50 stands for zero in the data rows.
Here are some rows, each followed by its group. Groups can overlap.
[59 68 82 50 47 57 35 50 72 66 72 40 40 61 53 27 53 74 43 41 43 48 81 48 84 55
 57 64 71 40 83 22] w
[61 77 92 49 41 58 39 58 94 68 73 47 34 61 56 23 61 76 39 38 46 46 92 43 88 55
 46 67 70 31 87 12] w
[55 47 44 54 39 39 60 43 41 54 58 50 41 45 38 55 55 38 45 45 46 57 36 55 38 49
 56 42 50 54 37 55] d
[58 56 74 54 45 55 33 38 57 64 67 37 42 59 50 29 44 65 47 37 37 46 63 47 72 50
 58 60 66 40 67 26] z
[47 46 36 52 43 45 58 45 37 42 50 55 44 45 45 60 45 36 39 48 49 50 34 54 41 46
 51 42 44 57 37 55] g
[49 67 48 37 48 50 57 69 62 55 39 58 51 44 58 67 61 56 47 61 62 49 66 57 46 49
 38 38 46 39 45 67] e
[49 42 42 62 46 48 61 42 37 45 57 54 47 48 44 60 51 41 48 49 50 58 38 57 48 49
 59 54 53 64 45 49] i
[51 28 46 42 48 39 42 51 37 34 37 36 42 26 37 40 56 34 48 35 45 44 49 44 52 44
 48 55 39 42 57 45] w
[23 57 54 39 78 75 46 72 61 33 39 69 76 80 81 53 34 85 54 77 73 35 86 48 51 69
 15 68 44 32 69 58] e
[58 48 68 52 43 53 27 33 45 55 62 30 42 53 47 28 41 58 41 32 34 46 56 46 70 44
 62 54 60 36 64 27] w
[60 51 49 44 36 36 60 47 52 56 55 45 38 40 37 55 59 36 42 44 44 58 37 55 32 45
 55 33 56 45 34 57] x
[51 32 46 51 40 40 47 28 32 46 54 40 41 44 37 40 43 35 43 36 35 49 31 46 41 40
 55 47 46 53 40 40] g
[61 54 50 42 36 35 57 47 55 63 55 45 37 42 35 56 62 39 42 46 41 59 36 54 34 48
 55 37 55 45 35 55] x
[59 59 64 56 45 43 51 39 62 72 63 46 36 60 41 39 57 55 51 40 33 50 52 57 53 57
 49 59 68 41 50 39] g
[58 47 65 53 40 49 29 35 38 56 61 29 43 52 45 31 41 52 43 31 33 51 50 52 64 43
 65 52 61 42 61 31] w
[49 43 38 53 39 41 60 42 37 46 50 53 42 46 40 57 46 32 38 48 47 53 35 53 40 45
 55 42 47 58 39 50] g
[57 43 62 52 43 49 31 32 40 55 60 33 43 53 44 31 40 49 44 33 31 45 46 49 59 43
 61 51 60 43 52 31] z
[47 34 36 45 53 46 56 51 35 32 40 50 52 27 45 54 54 35 52 50 57 50 47 41 43 47
 51 50 35 60 51 60] z
[58 58 72 55 44 53 32 37 53 61 66 36 42 57 49 27 45 63 46 38 34 45 59 49 68 48
 58 59 63 39 63 24] z
[70 62 55 30 30 26 59 61 68 70 43 38 38 30 36 67 72 37 45 46 42 67 40 56 29 39
 49 20 55 29 30 66] e
[26 56 36 54 79 78 54 70 52 35 36 78 79 66 79 58 39 68 65 80 78 37 64 47 58 63
 35 64 34 69 56 62] g
[51 49 41 45 38 39 58 46 43 46 48 49 41 39 41 60 50 37 40 44 47 52 39 51 33 41
 46 33 46 50 35 59] d
[74 66 59 27 30 22 59 71 79 79 40 33 36 35 34 74 81 39 51 43 41 74 45 57 22 42
 49 17 60 17 31 69] e
[50 34 39 54 38 38 52 33 34 42 52 48 40 40 36 50 47 30 39 40 39 50 29 49 35 43
 52 44 44 54 38 44] g
[52 54 41 57 44 45 65 49 45 51 55 57 47 49 49 63 53 41 45 52 57 59 40 58 45 51
 56 44 50 59 43 58] d
[63 57 50 39 34 31 59 55 57 61 46 41 39 35 37 65 62 36 43 46 46 62 40 54 29 43
 52 26 52 37 35 64] e
[57 49 50 51 41 40 54 36 47 58 62 47 41 49 37 44 51 40 46 41 37 54 35 52 37 52
 56 48 51 49 38 49] d
[58 54 48 52 40 41 66 53 50 58 56 52 43 43 42 61 62 40 48 49 52 62 42 56 39 48
 57 43 55 54 42 61] d
[53 35 50 50 43 46 41 34 29 43 55 35 47 45 44 41 41 42 42 37 38 54 40 50 50 42
 60 48 52 48 53 43] z
[25 48 31 50 69 66 46 56 39 33 32 71 69 62 72 51 32 54 52 66 66 31 49 41 49 54
 32 54 29 60 41 55] d
[61 63 79 53 50 60 35 47 67 63 71 38 42 57 55 31 55 71 44 38 44 50 77 50 87 55
 62 65 65 39 80 27] w
[58 50 45 36 33 30 53 46 48 53 46 41 38 32 35 57 52 34 37 40 44 56 38 48 27 38
 48 23 44 39 27 59] x
[24 53 32 47 75 72 48 63 49 31 29 73 78 62 77 55 34 63 60 74 75 34 60 39 55 58
 30 59 30 61 51 59] g
[20 49 35 43 76 72 44 67 54 25 22 75 78 60 76 49 30 63 60 75 74 28 63 36 51 58
 22 59 24 57 56 56] d
[11 52 53 45 91 88 38 72 61 26 36 73 95 97 91 42 20 92 64 81 74 34 82 50 55 76
 10 76 43 37 76 60] e
[50 37 43 54 52 51 53 44 30 39 49 46 52 42 48 53 50 42 50 51 53 55 45 50 50 47
 58 53 44 60 52 54] z
[51 47 41 44 37 38 55 46 39 45 49 49 40 40 39 58 48 36 36 44 47 51 37 52 36 39
 47 32 45 49 35 57] x
[51 37 46 59 44 45 53 34 34 46 57 44 46 48 41 52 46 39 47 44 40 56 37 55 48 45
 61 52 50 59 49 44] i
[58 59 77 54 47 57 31 43 60 62 70 37 42 59 52 25 47 66 46 36 39 45 68 49 76 51
 57 60 67 41 70 26] w
[71 65 56 31 33 25 59 67 75 74 42 36 37 34 38 73 74 41 49 46 44 72 45 58 27 41
 49 18 58 28 31 69] e
[69 60 57 24 26 18 55 60 72 74 37 31 32 29 30 62 70 34 47 40 36 64 40 51 20 38
 41 14 56 15 22 62] e
[46 36 36 52 51 52 55 43 30 34 47 51 51 40 48 52 46 38 48 51 53 49 39 47 48 45
 55 48 39 60 45 52] z
[59 54 57 52 42 41 53 38 54 65 62 44 38 54 38 40 56 49 47 39 34 51 42 50 45 55
 51 51 59 43 41 45] g
[60 49 66 58 46 54 35 38 44 58 62 32 45 54 48 33 44 57 47 35 38 52 54 53 67 46
 66 54 64 45 65 31] w
[34 48 30 56 61 61 55 50 41 40 43 69 61 57 61 57 38 47 51 61 64 40 42 44 49 52
 45 52 36 70 39 54] d
[46 70 51 39 54 53 56 75 65 51 39 60 53 50 63 69 62 63 50 63 69 47 72 53 47 54
 30 45 45 39 55 67] e
[35 62 37 57 69 71 58 66 49 46 47 74 67 68 71 63 43 63 58 70 71 43 59 54 55 60
 43 60 44 66 51 63] x
[55 42 59 45 56 49 40 57 49 47 43 37 45 35 43 38 64 50 55 41 49 45 66 47 71 56
 54 69 53 40 68 41] w
[31 54 33 54 67 68 52 57 43 40 43 72 70 65 68 59 38 57 54 70 68 39 50 48 52 58
 45 55 37 63 45 57] d
[52 34 45 52 53 51 54 49 37 41 48 45 51 36 46 56 54 41 52 48 54 55 49 51 50 48
 60 56 45 58 54 55] z
[55 39 60 49 57 47 43 57 48 45 42 38 47 35 43 41 65 50 56 41 50 46 63 49 70 55
 56 70 53 43 71 45] w
[55 40 58 56 43 45 36 29 36 51 59 33 44 51 43 35 39 47 44 32 32 50 40 51 56 42
 63 50 58 46 52 33] z
[34 59 38 50 61 63 49 61 46 43 40 66 62 57 66 58 40 61 47 65 67 38 58 49 47 54
 33 49 39 53 46 58] e
[58 61 75 56 47 57 34 43 62 68 68 42 41 62 50 27 49 68 48 42 37 44 67 51 75 54
 55 63 70 41 69 26] z
[32 65 48 38 63 66 47 71 56 40 38 67 64 64 72 55 43 72 51 70 71 38 75 50 51 59
 23 57 40 40 59 60] e
[51 72 54 30 46 45 56 77 70 54 36 55 48 42 58 68 68 59 49 59 64 49 72 55 42 52
 33 40 48 32 46 67] e
[30 55 32 56 71 71 54 62 47 37 37 75 72 65 73 60 40 60 60 75 75 38 55 46 55 59
 41 58 34 71 46 60] g
[45 35 36 48 54 49 52 50 34 34 42 52 53 35 47 54 49 39 47 53 56 51 45 43 44 44
 52 51 34 62 46 58] z
[60 48 65 59 47 54 35 36 44 59 66 34 46 56 49 38 43 58 49 36 35 55 53 58 69 47
 68 54 66 49 64 35] w
[13 51 47 48 92 87 41 72 63 24 30 77 96 91 91 47 19 85 69 85 77 35 77 47 56 74
 15 76 35 48 73 60] x
[57 45 62 55 44 49 34 31 40 56 61 34 43 53 44 34 38 54 44 33 32 48 45 49 61 45
 61 52 59 43 56 31] z
[51 46 40 56 43 46 64 45 43 48 56 54 45 46 43 59 53 37 46 49 52 56 38 59 45 48
 59 45 49 59 43 54] d
[61 64 78 60 52 62 38 47 62 69 77 42 47 63 58 33 52 76 50 44 45 56 71 57 83 57
 68 65 72 50 77 33] w
[58 49 60 58 45 46 48 34 48 62 64 43 42 56 43 34 49 49 50 40 33 50 46 53 54 53
 60 59 64 49 51 37] g
[65 61 54 50 42 38 65 57 61 68 60 48 43 49 41 62 67 48 51 51 47 69 45 60 39 54
 62 41 62 52 41 64] x
[40 62 40 45 56 59 54 65 51 46 42 65 57 55 63 65 47 57 50 61 68 45 59 53 48 52
 36 46 42 52 46 61] x
[57 49 64 53 42 49 32 32 43 58 62 36 43 56 48 28 41 55 43 34 31 48 48 52 59 46
 59 55 60 44 55 29] z
[49 34 39 58 41 42 56 35 33 41 51 47 43 42 40 51 48 34 45 44 41 51 31 50 41 44
 55 49 46 56 39 45] g
[68 61 53 31 31 26 59 68 69 66 39 39 39 31 40 75 72 38 46 49 50 67 44 57 22 39
 51 14 52 29 31 72] e
[46 27 37 40 46 40 50 49 33 27 33 42 45 19 36 45 51 30 48 41 49 44 44 38 40 39
 44 47 30 50 47 54] w
[56 44 55 57 46 46 49 35 42 56 61 43 45 54 43 42 47 44 50 41 39 55 41 54 50 49
 61 54 57 52 49 42] i
[54 48 44 59 45 43 63 47 45 54 62 54 45 48 42 61 60 38 52 51 49 58 38 58 44 53
 60 50 56 60 45 57] d
[58 47 57 62 49 50 48 38 45 57 66 43 47 57 45 48 50 50 53 43 39 57 41 59 54 54
 65 57 62 56 55 44] i
[54 41 44 56 38 40 58 37 40 51 56 49 42 44 36 49 53 36 46 45 42 53 33 51 37 49
 55 47 50 55 39 50] d
[12 50 49 48 95 88 41 78 74 23 26 77 98 90 93 45 20 89 71 87 77 31 82 43 55 77
 10 76 36 48 79 62] x
[49 25 41 39 49 37 51 56 42 34 29 42 43 20 34 46 63 33 53 42 51 44 49 40 47 42
 47 52 36 46 53 54] w
[60 69 67 44 42 37 51 44 76 78 56 44 30 57 36 38 61 60 51 45 32 52 57 55 50 55
 36 48 70 30 44 40] d
[76 70 60 29 34 23 68 76 85 80 38 35 40 38 40 83 85 41 55 47 46 80 47 61 22 47
 51 17 59 21 32 76] e
[60 47 63 63 47 52 43 38 44 61 69 40 49 59 48 42 49 56 53 41 39 57 49 58 61 53
 69 58 64 54 59 41] i
[21 47 34 43 73 72 46 68 55 25 22 73 77 59 73 49 31 66 59 75 75 29 64 34 49 55
 17 57 26 56 57 58] i
[21 51 35 48 76 76 45 64 49 32 29 75 79 69 79 53 32 65 60 76 74 32 61 40 54 61
 29 61 31 60 55 58] d
[54 40 52 53 41 43 42 30 35 50 60 38 43 49 42 38 43 42 44 34 34 50 36 49 48 46
 60 49 56 49 48 38] i
[38 52 32 53 55 59 54 51 41 44 47 68 57 57 58 58 40 49 48 61 62 40 42 51 46 53
 44 50 38 63 37 54] x
[35 48 29 46 66 61 58 67 53 34 28 72 64 40 63 61 51 51 60 70 73 39 57 36 51 52
 32 50 27 68 50 65] i
[57 56 71 52 45 52 32 32 52 61 65 37 41 58 46 24 42 61 45 34 33 42 59 47 66 49
 55 57 67 41 62 25] z
[60 63 66 55 47 45 53 41 70 78 66 47 39 62 42 38 60 59 56 44 38 53 54 59 53 60
 48 58 69 41 51 42] g
[32 52 33 54 66 67 54 57 44 40 44 70 64 61 67 59 36 52 54 67 69 37 45 45 53 53
 45 53 37 65 42 55] d
[23 58 42 49 87 82 55 85 80 34 24 83 86 69 84 57 43 81 74 87 85 40 84 39 62 70
 20 71 34 64 77 67] i
[50 38 43 58 43 44 59 37 37 43 56 49 45 48 41 52 50 36 49 46 45 57 32 53 43 46
 59 48 49 58 44 48] g
[61 43 64 61 46 56 39 37 42 58 64 35 48 58 48 44 46 56 49 41 39 59 49 58 68 50
 70 56 65 50 60 39] z
Which 4 groups are nearest to each row below, nearest first, going by the distance to the group's nearest row?
[58 64 82 47 46 58 32 48 70 61 69 38 39 55 53 23 51 70 41 34 42 44 78 42 85 53
 58 65 66 35 77 20] w z g i
Group z spreads out most along one direction. Which 3 other groups' directions of most spread are closest to that one, closest first?
w g i
Which 3 groups are nearest to each row below, nearest first, going by the distance to the group's nearest row?
[29 56 35 46 64 65 46 56 43 36 38 69 64 63 68 55 33 59 48 65 66 35 54 47 48 51
 31 49 34 54 44 57] e d x
[51 57 44 34 39 38 54 64 54 50 37 49 43 33 47 64 56 45 43 51 55 48 51 52 35 39
 38 29 44 38 36 64] d e x
[39 53 31 57 61 60 59 54 42 43 47 70 60 57 61 60 45 47 53 64 67 46 45 50 54 54
 52 54 40 74 44 61] d x g
[46 35 38 49 53 48 53 49 32 33 43 50 53 33 46 54 50 40 49 52 57 52 47 45 44 47
 52 51 38 61 49 58] z g w
[35 49 29 56 59 59 54 49 40 37 42 67 57 55 59 56 40 42 51 60 63 40 39 45 48 53
 46 48 37 67 39 55] d x e
[56 33 53 56 41 45 42 32 28 46 58 34 44 49 41 42 41 41 45 36 35 52 37 52 50 42
 62 46 57 50 51 38] z i g
[60 61 78 50 47 57 30 46 64 62 70 37 40 56 54 27 50 71 42 38 39 48 73 47 84 53
 60 59 65 38 75 23] w z i
[39 43 26 39 59 50 60 67 53 30 21 67 57 25 52 59 55 39 63 63 70 39 51 27 40 45
 33 45 23 65 43 67] i z d
Which 3 groups are nearest to each row below, nearest first, going by the distance to the centre of the group?
[14 54 52 46 93 88 47 85 89 24 21 82 97 84 93 43 34 91 75 89 83 34 93 39 60 80
 10 83 36 50 87 65] x i d
Which 4 groups are nearest to each row below, nearest first, going by the average distance to the group's rows?
[17 50 41 42 78 77 38 63 46 28 32 69 81 78 81 46 22 75 55 75 69 28 67 46 53 59
 20 61 33 43 55 57] d x i g
Which 3 other groups have their centres nearest to the centre of group g, nearest first?
d i x
Which 3 other groups have their centres nearest to the centre of group e, nearest first?
x d g
Which 3 other groups have their centres nearest to the centre of group d, nearest first?
g x i
Which 3 groups are nearest to each row below, nearest first, going by the average distance to the group's rows?
[55 43 57 54 41 45 38 31 43 55 59 39 42 52 40 37 47 45 45 34 32 51 41 50 47 47
 56 52 58 45 45 38] z g w
[57 41 57 63 46 50 44 35 39 53 66 38 48 55 45 45 45 49 51 41 38 57 43 56 60 46
 69 56 60 54 59 41] z i w
[56 39 55 51 52 50 51 53 40 46 51 38 48 39 44 48 61 48 57 43 50 56 57 56 59 52
 61 64 54 50 67 50] z w i
[43 34 32 43 53 46 58 52 37 27 33 53 52 26 45 54 53 33 50 53 57 46 45 38 39 42
 46 47 30 61 47 63] d g z
[59 61 75 57 48 56 36 42 59 66 70 38 43 62 51 28 49 65 50 40 39 46 65 51 73 52
 59 64 69 42 67 27] w z g
[55 41 47 58 56 53 58 54 40 47 52 47 53 39 50 60 61 46 56 52 60 61 51 58 56 53
 65 60 51 62 62 59] z d i
[61 53 68 60 47 55 35 38 49 63 67 35 46 58 48 38 46 60 48 40 37 53 56 55 70 53
 67 57 66 48 63 33] z w i
[55 46 45 61 45 45 63 41 45 54 63 53 45 50 40 58 55 41 53 47 48 59 36 57 43 54
 63 53 54 61 46 53] d g z
Which 3 other groups have their centres nearest to the centre of group x, nearest first?
d i g
Group i spreads out most along one direction. Which 3 other groups' directions of most spread are closest to that one, closest first?
g d x
Which 3 other groups have their centres nearest to the centre of group z, nearest first?
w g i
